One turning vector, and how many ticks it has turned:
The counts run from 0 to 1261.
[ 99 122 130 157 156 136 100 120 125 162  88 122 135 139 170 168 113 131
 140 129 148  88 135 122  87 105 103 175  89 105 152 118 135  85]
355
[ 87  78 122 145 147 137 109 132 138 139 102 192 133  96 124 143  94 115
  97 131 160 108 149 128 140  70 100 170 123 124 121 161 119  92]
655
[149 148 115  75 150 130 119 111  98 110 117 102 158 111 146 159  93 143
 124 172 133 111  90 115  76 108 107 151 135 101 128  91 168 118]
449
[148  95 131 135  99 100  88 148 179 155 162 117 126 119  97 129 153 159
 128 148 176  92  89 142 135 105 176 116 133 149 133 181 132 137]
1125
[129 124 118 121  91 134  91 141 147 157 171  96 151 100 127  87 124 175
 146 141 167 113 100 123 131 117 165 123 171 171 149 114 123 168]
1072
[124 105 125 102 102 134  96  82 100 162 142 112 139 130  81  92 147 147
 119 169 138 107  98 103 138  92 108 102 168 191 119 139 128 103]
772
[ 98 120 149 142 151 147  69 132 170 150 120 162  95 133 149 150 102  89
 135 121 176 150 145 132 107 109 159 147  80 124 160 153  96 132]
406
[152 175 132  78 140 117  77 156 137 118 142 101  98 141 126 119  97  71
 155 129 120 105 110 147  92 155 127 180 100  97 129 140 132 159]
588
[121 133 125  93 105 127 119 136 103 110 159 117 147  80 148  65 120 143
 129 138 156 113  84 115 162 129 127 120 169 185 158 132 148 188]
71
[139 121 152 114 124 105 105 130 138 150 119 132 151 180 121 168 165  74
 166  98 156  95 123  96 117 161 143 149  90 123 174 131 132 100]
1027
[124 131  94 104 130 137 163 105 137 149 102  98 138 114 129 150 130 132
 146 117 144 118  53 136 102  79 102 178 129  88 124 150 147  92]
1145
[ 95 134 100 120  98 126 125 113 112 163 142 131 191  70 110 137 151 128
 126 125 175  99 126  87 160 118 106 106 148 181 109 121 148  85]
872
[100 111 115 135 110 143 121 129 114 160 101 144  97  74 176 129 149 113
 113 132 176  94  93 111 147 105 100 102  87 122  94 156 117  77]
764
[150 120  97  99 137  83 106 118 121  84 153 162 101  95  73 133 107 129
 144 154 142 101 135 120 143  86 135 174  97 135 102 162 136 140]
287
[103 211  95 105 162 167 125 123 149 118 129  79 139 126  89 127 139 141
 136 125 157 103 102 148  96 100 144 154 105 170 124 140 149 152]
1043
[108 124 167 155 141 157 110 137 125 169 131 113 175 127 144 110 156  95
 117 135 149  59 174 128 129  74 127 135 129 164 133  99  95 133]
462
[129 111 169 133 110 118  95 141 140 155 150 108 163 149 132 174 107 139
 136 109 141 110 130 149  78  63 104 177 153 132 125 151 127 124]
456
[158 135  91  91 137 122 113  96 109 154 125 155 130 149 106  85 128  99
 125 170 131  71 101 126  97 106 174 117 108 164  95 127 101 118]
882
[147 123  95  78 107  91 163 172 126 112 118 127 119 116 155 127 104 127
 182 127 132  89  84 132 101 118 112 180 130 116  98 155 136 109]
636
[107 115 133 158 149 146 102  86 100 116 114 167 174 102 132 104 150 127
  86 129 178  81 137  90 130 105 107 156 105 161 105 132 146 117]
12
[108 146 127 118 117 133 122  99 122 166 163 149 145  76 101  97 122  98
 121 178 146 116  96  93 162  85 133 108 150 166  90 134 120 141]
421
[101 134 117 104 149 128  85 114 137 104 135 126  94 122 115 165 154 156
 119 133 133 117 148 103 112  94  86 168  85  84 185 132 125 135]
247
[112 141 155 131 116 155 114 144 124 157 105 154 109 102 177  63  98  97
 111 131 164 115  78 134 128 115 144 134 117 155  89 171 124 137]
313
[120  91 142 142 137 108  97 111 102 122 118 171 143 111 148 187 101  87
 122  90 150 110 147 133 106 115  65 185 113 124 139 139 142 114]
707
[ 97 160 140 128 121 118  89 129 154 155 148 105 123 160 126 126 156 143
 181 113 130 106  71 104 124 124 147 153 119 138 180 165 111 165]
25
[103 126 137 110 109 115  47 145 144 113 174 125  82 117 141 166 112 144
 152 125 153 143 114  96 131 120  84  92 121 159 139 158 117 146]
967
[110 156 126  96 126 177 119  89 141 152 138 140 146 120 127 132 154 128
  99 117 172 141 147 103  64 109 129 144  80 107 161  84 121  94]
301
[155 122 120 123 126  85 113 128 151 106 187 152 146 128  76 148 141 141
 159 137 169  91 110 108 103 129 128 161 131 177 125 160 159 142]
1177
[123  77 155 121 108 174  89 123 145 147 119 139 106 114 153  63 150 124
 113 130 180 131 143 102 105 129 114 126 114 119 126  84  89 119]
61
[141 118 140  68  97 106 144 145 117 109 151 135 163 124 101 145 148 113
 144  95 135  97 186 113 130  90 124 203 138  97 154 118 129 126]
88
[ 92 183 113 107 112 177  79 139 146 153 116  93 161 104 171 164 120 130
 111  96 168 124 137 146 102 123 146 116 111 124 142 110 131 126]
2
[113 114 136 135 111 103 133 135 113 145 138 128 124  79 186 161 153 112
 150 128 149 104  77  85 126 132  61 150 109  83 135 131 145 115]
817
[104 117 184 103 137 126 102 143 120 102 130 142 141 132 153 112 166  99
 139 132 138 111 115  55 165 119 108 152 128 129 171 139 130 187]
118
[123  98 155 110 110 126 101 117  73 126 121 165 170 100 191 113 102 102
 113 110 135 106 165 118 129 110  99 166 151 142 166  93 122 140]
760
[117 139  61  65 104 154 129  98 112 135 106 114 113  94 136  98 126 136
 127 145 134 129  76 125 116 102 110 135 124 101  96 108 121  98]
1092
[ 97 147 105 132 100 156 112 131 174 169 179 124 142 108 118 114 183 148
 143 112 171 116 115  97 100 131 112 104 108 166 155 101 100 132]
622
[121 137 114  86 170 122 147 128 108 114  89 129 125 117 128 169  84  87
 156 140 150 135 115 130 112 110  85 167 125 138 169 125 186  97]
847
[160 121 138 133 125 124  89 109  97 149 173 154 144 102 130 114  99 110
  63 148 140  89 134 150  97  92 111 112 135 163  96 133 110 145]
561
[128 123 127 119 140 146  97 113 131 128  91 129 113 107 142 118 123 156
  82 130 191 109  95 143  94 113 124 156  97 118  99 157 171  74]
904
[130  94 154 135 175 139 153 134 138 142  96 131 142 141 140 137 105 114
 122 179 155 100 104 135 104  52 144 155 136 154 120 165 142 117]
555
[156  94  97  55 119 125 145 102  93 124 125 113 120 114  89 112 161 100
 105 142 134 102 129 147 147 102  81 135 139 104 162  93 135 112]
1140
[110 144  65 119 106 145 119 101 143 137 168 116 116 113  98 119 154 181
 113 104 152 110 144 164  94  69 109 154 113 134 171 125 107 134]
943
[120  94 165 124 143  97 112 141 114 138 165 152 118  73 105 125 144  85
  97 166 148  99 138  99 168 109  77 137 128 140 149 136 153 143]
468
